(in the rows, 128 means zero)
The rows of R fall into 3 groups, which share some directions, and each row is roughly a mix of its group's hidden directions.
R (99 x 16):
[[132  68 141 138 112 188 155 134 115 126 105 119  87 122 116 130]
 [115 156 101 181 128 120 112 130 112 102 110 156 153 172  92 106]
 [141 117 121  92  95 135 124 125 148  94  97  83 123 139 108 185]
 [ 86 132  99 148 105 119  94 115 101 122 121 147 141 183  89 109]
 [136  87 172 111 148 160 176 122 142 150 140 136 107 109 171 129]
 [160 145 120 106 141 138 131 149 152  95  97  85 116  89 124 179]
 [131 166 139 122 165 165 146 144 162  93  99 127 117 101 147 171]
 [133 162 106 102 121 117 110 147 151  99 107  64 132 109  98 155]
 [121 166 142 102 153 163 123 133 173 101  90  92 122 139 108 160]
 [122 168 141 121 147 170 135 145 171  97  90  86 121 128 104 145]
 [122 159 119  94 100 109  85 115 149 118 113  84 140 159  87 146]
 [123 178 106 173 142 146 134 152 122  84 107 168 126 103 138 144]
 [135 115 185 116 131 192 145 117 152 148 121 144  97 120 154 138]
 [123 173 131 113 132 158 136 140 167  80  95 109 126 122 129 179]
 [125 115 166 114 166 184 167 140 153 138 122 120 103  98 155 132]
 [100 172 123 173 158 137 138 135 139 105 114 152 159 172 112 100]
 [102  70 149  95 108 139 137  95 114 159 150 155 107 147 156 135]
 [141 112 126 170 107  87 144 120 113 136 144 128 148 160 105  64]
 [147 109 115 110 110  80  95 111  94 157 160 166 128 111 159 146]
 [ 87 105 108 170 115 177 163 150 103  97 112 147 112 128 120 115]
 [148  70 137 151 140 131 158 127  96 156 150 166 118 108 162 108]
 [140  64 144 105 117 107 150 111 110 164 165 139 117 112 165 123]
 [126  71 139 166 136 148 169 127 101 149 141 157 117 131 140  85]
 [137  99 135 149 143 112 147 127  97 165 166 171 127 102 167  93]
 [110  70 114 117  72 137 127 129 100 138 131  91 106 132  97 111]
 [115 171 135 127 146 172 143 152 166  91  92  92 121 120 110 145]
 [115 101 105 107  78 107 128 124 129 108 122  74 145 164  90 134]
 [134 144 116 154 102  76 112 115 122 130 140 121 161 171  94  83]
 [132  96 165 110 145 176 175 132 147 133 127 127 100  99 165 145]
 [161 175 117 113 143 129  96 141 149 102  95 104 122 100 115 177]
 [136 119 111 107 115  86 107 120  98 149 165 165 129  92 172 153]
 [134  94 106 171 127 128 144 136  81 126 141 191 127 113 158 128]
 [122 186 161 132 149 172 130 126 172 108 105 151 128 140 140 152]
 [141 143 130 129 124  73  91 107 111 170 166 162 148 133 141 102]
 [102 135 140 103  94 173 126 130 155 109 100  77 109 143  92 142]
 [130 129 140 121 117  88 106  92 111 159 163 187 132 140 164 124]
 [139 200 132 132 154  83 131 131 153 117 144 144 147 102 158 125]
 [118  97 113 179 123 116 138 128  89 143 144 157 140 151 115  70]
 [128 171 106 147 131 163 107 153 140  85  83 114 130 129  94 158]
 [ 97 125 144 112 130 180 147 130 161 105  94  87 119 162  98 134]
 [147 139 109 127 116  72 111 119 102 134 159 176 135 101 169 147]
 [ 73 114 126 149 106 172 128 123 118 119 110 130 118 177  90 101]
 [117 147  84 165  96  84 102 134  89 118 142 151 149 134 112 102]
 [103 167 129 157 141 174 131 143 150  96  90 114 131 157  88 115]
 [133 177 127  88 121  98  64 109 145 138 130 123 141 142 120 159]
 [146 195 135 121 155 135 117 145 171 102 102  97 136 113 117 152]
 [111 116 101 170 105 169 139 149 109  84  89 126 112 139  90 126]
 [ 95  97 130 149 143 189 181 148 133 106 107 114 118 137 121 116]
 [122 146 164 117 160 181 164 135 167 112 112 133 111 109 158 154]
 [ 99 137  93 155  89 125 121 137 116  93 110 110 145 168  78 114]
 [106 137 155 164 150 194 153 137 144 121 101 132 111 145 109  94]
 [102 122  91 164 104 155 111 144 101 101  97 121 130 154  76 119]
 [105 130 151 114 113 122 124 103 154 144 131  96 149 194  93  94]
 [111 140  89 153 103 129 119 138 120  79  95 109 142 164  79 133]
 [126 192 151 104 169 124 126 131 164 136 142 139 135  99 168 143]
 [136  77 166 107 146 163 139 120 126 176 136 119  90 108 140 107]
 [163  92 141 119 122 160 147 133 121 122 116 144  91  82 161 173]
 [154 132 158 127 179 152 161 147 147 143 134 129 113  76 167 124]
 [120 135 144 100  94  88 111  94 149 146 143  97 148 177 104 105]
 [132 158 146 176 155 167 150 145 151 112  99 117 126 141  96  87]
 [132 173 105 104 113  86  63 117 122 130 133 140 147 134 123 161]
 [141 186 158  86 145 124 113 119 178 124 122 111 129 116 144 162]
 [ 85  90 123 162 129 183 159 136 109 117 114 148 119 156 115 106]
 [107 178 105 166 136 144 118 150 136  91  97 115 143 148  84 112]
 [126 198 141 129 153 147 123 140 174 102 100  99 135 132 107 133]
 [117 119 146  92 119 122 106 106 114 167 162 171 108 106 176 145]
 [115 107  97 178 119 161 123 149  98 109  99 129 132 155  81 107]
 [139 143 124  76 123 113 135 136 162 104 121  71 131 104 131 175]
 [101 113 132 163 128 159 130 126 123 136 114 120 133 181  81  77]
 [110 146 150 177 164 176 149 138 129 131 121 172 119 132 138  92]
 [160 179 144 111 128  89  83 115 158 145 131  97 145 138 104 115]
 [157 168 133 107 152 143 127 149 165 104 100  90 127  96 128 171]
 [136 150 162 142 158 165 175 149 168 121 117  94 119 105 129  99]
 [141  88 134 114 117  80 112  97 104 174 166 152 136 142 146 111]
 [130 165 129 157 133 179 118 135 141  86  79 146 111 140 107 156]
 [146  78 130  97 110 106 153 134 126 151 149  69 117  96 127 110]
 [141 101 142  98 138  98 152 126 126 162 172 129 130  86 181 128]
 [151  93 136 138 139  97 118 113  97 179 164 165 129 120 151  94]
 [119 119  84 146 108  93  86 123  91 129 128 130 151 165  85 112]
 [135 135 136 171 173 174 113 134 110 140 101 165  94 116 114 102]
 [132 139 137 112 107  92  72  91 126 161 140 139 143 176 106 115]
 [117 167  79 149 128  96 141 150 126  71 118 128 162 126 125 151]
 [159 138 106 105 116  93 123 137 148  96 110  67 145 126 100 160]
 [151 159 103 102 120  80  79 125 116 132 141 145 138  99 146 171]
 [114 110 154 154 141 157 164 125 147 133 117 104 135 174  98  74]
 [145 117 123 125 121  57 119 113 113 162 169 125 148 129 133  86]
 [169 132 155  98 147 106 136 126 143 155 152 126 115  72 173 140]
 [137  99 148 126 158 121 140 124 111 181 165 152 114  95 165  94]
 [109  70 133  92 113 134 148 116 107 150 156 147 109 107 174 151]
 [143 135 146  70 146  82 112 110 151 164 158 101 142 119 150 139]
 [142 141 104  82 123 111  83 127 127 118 119 119 127 109 135 200]
 [157  70 150 114 126 124 156 121 115 159 158 146 117 100 175 135]
 [138 133 153 157 143 128 132 119 147 144 120 109 147 179  87  69]
 [171 137 147 113 153  99 165 142 161 132 143  83 139  86 148 120]
 [117 154  93 139  94 110  71 125 110 115 112 123 141 161  79 131]
 [175 138 131 151 131  84 143 138 117 141 159 148 133  76 165 108]
 [128 132 120 137 102  83  92 103 116 144 139 132 157 183  96  97]
 [111  90 144 168 135 157 169 126 106 141 142 174 119 137 149  89]
 [139 168 119 152 148  82  87 112 118 143 140 169 160 156 123 108]]

Here is one row from each group, named. Which group is each of the other rows in?
[151 123 116  76 102 105 119 129 138 111 125  92 120  95 139 189]
F
[114 110 141 105 112 115 119 108 105 165 169 176 111 105 178 134]
V
[101  98 114 156 121 182 149 150 118 107  98 101 118 145  86 109]
K

[129  86 123 178 124 126 153 136  95 148 142 138 131 136 115  63]
K
[128  74 160 103 134 167 163 119 129 145 136 145 100 113 169 150]
K
[148 164 163 105 159 154 149 138 181 119 113  94 121 101 141 148]
K
[154 102 166  91 136 113 151 112 142 162 160 130 115  97 178 134]
K
[132 124 112 112 117  73 123 113 104 137 166 171 132 104 177 147]
K
[126  93 146 131 135 157 150 128 105 152 146 174  94  89 175 128]
V
[142  94 130  82 119  92 120 112 113 159 163 139 124 101 172 157]
V
